Where one turn sends some rows of the set: a few examples, then the rows asked
j516: [ 18 -25  26 -20 -15   9   0  11  17  -4 -12  10   3  39  15]
j654: [-12 -10   8  11  31  32   8 -18  32 -42  -5  16  -8  24 -19]
j623: [ 31 -22  25  -8  21  -7  -5 -14  42 -18   4 -14 -50  10  -2]
j505: [ 43 -24  34  -6  -2   0 -12   0  29 -13   9 -21 -49   9  -2]
j62: [ 15  22  25   8  15  32  11   7  25 -23 -10 -32 -28  40  -4]
j310: [  6 -28 -14   2  -9  36   0  19  20   9   4  14 -11  21 -15]
j459: [ 16  14  42   7  -6  10  15  -7  -6 -41 -11  15 -29  12  -8]
j935: [ 29 -15  16 -11  -4  21 -35   0  14 -16  21 -21 -15  38  -5]
j346: [ -5 -29  -7  11  11  31  14   8  18  -4  21   9  -4  33 -14]
j690: [ 11 -12  36  -1  -8  48  25  -5  26 -13 -34  13 -18  21 -25]
j170: [ 19   2  -2  -3   2  38 -24  17  27 -31  -9 -16 -33  14  34]
j736: [ -3 -20  28  13  28  20  17  22 -13  -4 -17  15 -12   5 -17]
j77: [ 12 -44  14   0   8  42  30   5  32   5  -7   9   0   8   0]
j177: [ 29 -17  28   4  18   5  -2   2  19  -6  -2 -12 -66  -4 -21]
j230: [ 10 -10   6 -26  12  19  -6 -22  33  -8 -10   1 -40  44  -1]
j940: [ 12 -33  13  10   7  41 -26   1  22 -49  11   6   9  -1   7]
j377: [ 26 -26  21   9  23   3 -14   3  14 -22  16 -13 -59  -9  -4]
j24: [ 29   0  36  -7 -21  14  -2  -3   2 -42 -18  20 -25  -4  17]
j818: [ 17  12   9  14  39  36  -9  13  34 -33 -17 -26 -17  -4   5]
j612: [ 12 -35  30   8  51  38   1  -7   3 -26   5  -9 -27  -9   3]
j379: [ 23  16  36   5   9   1   1 -11  17 -50 -11   7  -4   2 -10]
j401: [ 20 -42  11   8  11  38   8  15  31  -3   7  -2  19  -1  -7]
j201: [ 20  12  15   4  -1   5 -23   1   5 -49 -11  21 -18 -13   2]
j388: [ 12 -18  17 -13  13  -4  -6   3  31 -16  -6   6  20  36   5]
j877: [  2 -29  12  10  22  22 -11  32 -11 -10 -11  20  -6 -12  -1]
j617: [ 31 -22  30  -2  18  44 -10  11   9   5 -28  -8 -32 -19 -23]
j984: [ 22  -3  32   7   1  53  13  19   6 -21 -16 -23 -42  10  23]
j263: [ 19 -23  21   4 -35  53 -18  19   4 -20  -6  10 -17  13 -11]

j77 turns into j310
j170 turns into j818
j940 turns into j654
Where do these go?
j459 turns into j24
j388 turns into j736
j935 turns into j612
j177 turns into j505

Where one turn sends some rows of the set: a few examples, then the rows asked
j311: [-14 -21  -6 -30 -20 -28  -8  -2  13  11   5 -25   1  18  17  17  24  -1
  -5  11  -2  43 -25   1   8  -5 -47  -6  12  14  21 -47  23 -32  -3  -5
   3  -4 -37   4 -14 -30]
j98: [-42   8  -7 -12  12  -9 -10   9  48  24  45 -21  33 -14   9  19   5 -32
   3 -13 -24   9 -17  -3  -4 -11   8 -12   8  -7  25 -19  -6  25  -8   4
   3  -1 -14 -25  -3 -26]
j68: [-24  -5   3  -9   4 -13  18  15  -8   1  52 -30  20  10  12  26 -16 -40
 -15 -29 -11   6   9   1 -22  -2  -7 -12  34  12  30 -14   8  10  26  35
 -16 -15 -48 -11 -10 -36]
j19: [-12 -22 -20   1 -11   5  -1  10  47  12  10   9  -3  13  -4  19  15  16
 -29 -18 -18  11  41 -18  19  11 -30  -5  30 -12  32 -11   7  -4   1 -16
 -15  15 -16  -3  19 -62]
j526: [-17   4  11 -50 -19 -28  -9   8  -1   1  17 -27  17   2  12  17  18 -26
  -7 -11 -16  25 -16 -25  -2  -2 -30 -12  12  10  41  17 -15  18  12  -4
   0  -1 -10 -20 -46 -36]
j660: [-26 -32  50   5 -16 -41  11  -3   9  15  12 -10  10  11  -2  15   6 -45
  -2  -9 -34  -6 -20 -16   2  -4  18  17  17  12  28 -13  13  -5   1  13
  31   4   2  -5 -12 -44]
j861: [ -9  12  11 -35 -21   6  -5 -21  15 -24  26 -20  25   3   0  -3   9   1
  21 -24 -29  11 -32 -12  15   4  23   2   2  -1  35  -3  16   0  13   7
   2 -17 -24  17 -28 -29]
j979: [-18 -33   1 -12 -49 -21  -8  14  19  -3   9 -33  19   7 -17  -6   8  -5
 -16 -28 -16 -33  -3  -2   6 -23 -21  44   4  50  16  11  -8 -12   5 -17
 -13   8 -34  -1 -34 -49]
j265: [-27 -25 -27 -19 -19  37  -5   4  19  17  11  -8  11  11  -2  13  15  -6
  -4 -22 -42  15 -13 -19   5  -2 -43   1  20  -6  17   0   0  29  41  11
  25  -5 -53   0  18 -48]
j591: [ -7 -13  17 -15  -9 -11   3   7  -3   8  -8  -6   7   3   4   3 -13 -32
   9 -28 -29  14  -2 -32 -24  12  14  -6   5   7  47  16   8 -14  20  -7
  21 -32 -48 -20 -10 -44]
j484: [-23 -20   0  11 -36  -7  -4   3  24   6  27  -8   7  24 -18   2  11  21
 -37 -23   5 -25  10 -37   0   8 -28 -18  39  14  13 -36  15   3  13   2
 -24  -5  -2   3  -3 -61]
j529: [-28 -14  17 -17   4   7  11  -4  10 -11  20 -29 -12  24   9  -7  38 -24
 -14  12 -36 -43  -7  -4  13 -18 -59 -14  -6  -6   9 -27  15 -13   4 -13
   6   9  -9 -12 -26 -36]
j762: [-15 -45  -9  -2 -38   0 -11   3 -10  11  30   2  17  18   9 -13  19  14
  22 -22 -24 -12  -4  18 -17 -21 -26  36   7  14  10   3  -5  -8 -10 -16
   6 -10 -42   7 -28 -14]
j340: [-18  41  18 -33 -23  -9   2   8  15   6  16  -9   8   8  -4  20   9 -26
 -12 -17  -6   7  10  -6   0  -5  29  14  14  14  22 -37  -4   5  11  20
   7  -2 -39  -4  27 -38]
j314: [-43 -10  -4  -6   1 -14 -24   3  52   7  26 -12  34   7  11  12   4 -29
  -1  13 -25 -34   6  20  13   8 -24 -15   4 -15   4   8   0   5   0   3
   3   7  -1   8   8 -13]
j997: [-33  13  30 -22 -18  -3  15 -10  18   4  -3  -3  -6   1   1   8  13 -17
 -12 -10 -22 -47  24   2  -7 -12   5  16  14   5 -15 -34   3 -26  25  13
  17  -8  -7  -1  11 -40]
j287: [-31 -56  -9 -16 -20 -27  -4   6  25   6   3  -1   7   9  15   1  25  -6
  -7  11 -50   0   1 -12   3 -18 -18  62  10  18  34   6   8 -18   3 -17
   2  -3 -38   0  -6 -38]
j891: [-15 -11   5   3   7  -1  -7  19 -10   7  26 -39 -11   3  39  28   1 -34
 -24 -15 -25 -28  36  27 -11   4 -36  -4   8  16   9  -7  21  -7  10  20
 -12 -11 -30   2 -20 -44]
j180: [-22 -31  11 -27 -18   4  -5   7  11  -2  13 -19   0  17   1   3  13 -19
  -9  -8  -6 -46  23 -13 -10  -2 -49 -18  13   0  -1  33  28 -34   2  11
  33  -2 -29 -17  20 -37]
j205: [  7   0   5 -14  -5  -2  -2  23  -4  -5   4 -42  10  10  25  30  -3 -21
   3 -43 -19  10  -3 -11   8 -16 -10  17   1  35  -7   6 -12  -6  -4  23
  16  17  -5 -13 -23 -31]
j925: [-22  -4  -8 -16 -34  18  23 -14  28  27  25 -11  19  -6   9 -18  45 -19
 -31  -6 -16 -15 -22 -29   3  18 -20   1  15  21  33   2  12  -4  24   3
 -22   8 -39 -31   3 -67]
j881: [  2  -1  23  -4   7 -15   5   5   4  -6  48   0   7  -3   3  -2  -2 -18
  28 -13 -26  -2 -16   0  10  23 -25  20  11   1  28  20   0  -4 -14  12
 -14   2 -18   6  13  -6]
j779: [-38 -14 -43   5 -15  -9  12   1  27   3   9   7  15   8  -7  -8  21   8
 -16 -14  -4  -3   4  22  30 -29 -27   2 -11  -7  22  -9  -2   2 -14  15
  12  35 -22   2 -25 -49]
j499: [-20 -29   2 -24 -22  -3  -1  -6  53 -18   6 -40  22 -11 -17 -11 -14   2
  11 -36 -27  -1  10 -11  36  -9 -33  -1  39  14  40  -8  27 -18   6  21
  14  -2 -52  -7  -5 -40]
j25: [-22 -15  -6  -2 -24 -43  17   2  14   8  -3   0   5  13   8   4  22  37
  -5 -33 -27 -32   2 -12   4  -8  -6   6  17   3  -6 -17  29 -19  -6   3
 -28  -4 -58 -10  23 -43]
j927: [-27 -40 -23  23 -20  35   3  -3  14  13  23 -16   2  13   6   9   7  27
 -11 -16 -13  14  33 -13   1   9 -16 -23  13   7  11 -47  11   2  -4  -5
   2  -5  -9 -11 -14 -41]
j468: [ -1 -16  -5 -20 -34  -4   7  22  16  28  15   6 -11  13  11 -31  -5 -20
   2 -43   2 -26 -21  -7  -3 -18 -26 -16  22   5  40 -22  22 -16  -1 -26
  15  -1 -26 -39 -14 -33]
j716: [-47 -50 -17   6 -26 -19   5  27   2  25  12 -28 -25  -2 -18  21  14  -2
   7  -1 -10 -23  23 -14  -4 -19 -34  -9  11  39  35 -12  33  16   4  10
  -6   0 -30  -7 -14 -27]
j571: [-26 -25  19 -13 -49  29  -5  -2  14  25   9 -43  22  34 -16  17  34  -8
  -2 -29 -21  13 -13   7 -26   1 -16 -18  -7   3  19 -24  25  10  11   1
 -24   3 -43  -8  -8 -53]
j809: [ -9 -12  10   0 -15   6 -15  -6  24   8   3 -42  -9   7  -1   8  23  -6
 -29  -7 -43 -23  -1  19  37   4 -10 -17   1  -1 -12   3  32 -37   7  -9
  24   3 -44  19  -4 -28]

j716 turns into j25
j19 turns into j927
j571 turns into j925
Where do these go?
j98 turns into j68
j591 turns into j861
j997 turns into j314
j809 turns into j529
j762 turns into j979
j499 turns into j311
j660 turns into j881

Where one turn sends some rows of the set: a few examples, then the rows asked
j124: [-10   6  16 -30   1 -13  -8  25  -1   4   1  19 -57  14]
j934: [  7   6  11 -11   1 -22 -21  -1  11 -32 -41 -27 -35 -14]
j100: [  5  13  -3 -14   1 -21   8 -10 -34 -18 -10  -4 -25 -15]
j605: [ 22 -14 -22   0 -14   6 -27  24  18  20 -26  24 -29  11]
j807: [-17   0 -24  19  15   0 -28   1  20  11 -25 -11 -58 -13]
j857: [-15  13  -3  17   5   7 -24   7   4   8 -19   1 -73 -23]
j383: [  5  -6   1 -15  17  -1   7  34  -2 -34 -30   5 -15  30]
j808: [-11  -5 -25 -10   2  38 -27  24  25  -2 -29   9 -33   9]
j246: [  9   6 -12  22  -6  -9  -6  13   8 -43 -20  22 -16 -15]
j661: [ -4  15   0  -3  -3 -24 -36  -5  10 -15 -20 -23 -33 -29]
j482: [-10   1  -6  -6  28 -20 -24  -7  31  -2 -26  17 -43 -19]
j772: [ 15  19  15  -9   2  -5   8   6 -35 -20 -21  18 -51  -1]
j118: [ 18 -15 -15  -1 -29  -5 -12  13  -3 -24 -28 -10 -30  30]
j117: [ 14   7  -6 -24  39 -10  -6  19   6  15  -4 -25 -29   0]
j160: [ 19 -27  15 -12   4  24 -22  16  -3 -19 -37   1  -3  -6]
j198: [-12  -4  23  -8   6 -11 -32 -10  -3   4  -3 -26 -17  -2]
j646: [  3  11  31  -1   9  -3  12  10 -21 -30  -6   1 -39  15]
j185: [ -9 -13 -10  23   2  16  -2  16  24   8 -16 -16  -6 -18]
j336: [ 21  20  13  12 -10  -1 -15 -13  -6   0 -17  33 -26 -14]
j76: [ -8 -12 -10   7  24  20   6  17  23   2 -30 -30 -24 -18]
j810: [  4   8 -23  11  -2   3  12  26  31  -2 -40 -15 -48 -12]
j896: [-12   5  21  -1 -22   7  13   6   9  -3 -25  18  -7  13]
j536: [ 16   7  -4   5  14  21 -11  32 -17  -2  -7 -39 -34 -21]
j693: [  4  -3   6  -4  29  32 -22  13 -20 -21 -10  22 -53   5]
j288: [ 30  12 -23 -15  15  -7 -11  27 -11   3  -8  35 -30 -14]
j13: [  3  17  10 -24  21  -5  -1  16   3   7  -7 -37 -34 -21]
j417: [-21   7  -7 -18  20   9  13  44 -13 -12 -21  -8 -16   6]
j508: [ 10 -15 -22  -7   6  20 -27  29  11   9  -3  26 -27  22]
j175: [ 14   2 -22  -7 -17   8 -30 -30   4  -5 -17  11 -45  -9]
j255: [ 12 -26  -6  -9  18  11  -8  50  -1 -24 -17  -1 -33  20]
j289: [ 23  11 -18  12   6  14  -5   9 -12  23 -15   2 -51  27]
j301: [ 18  -3  -1  11 -36  13 -20  -6  -5  -3 -15  27 -27 -11]

j896 turns into j288
j160 turns into j124
Where do these go?
j934 turns into j857
j807 turns into j76
j417 turns into j100
j646 turns into j336
j198 turns into j482
j301 turns into j508

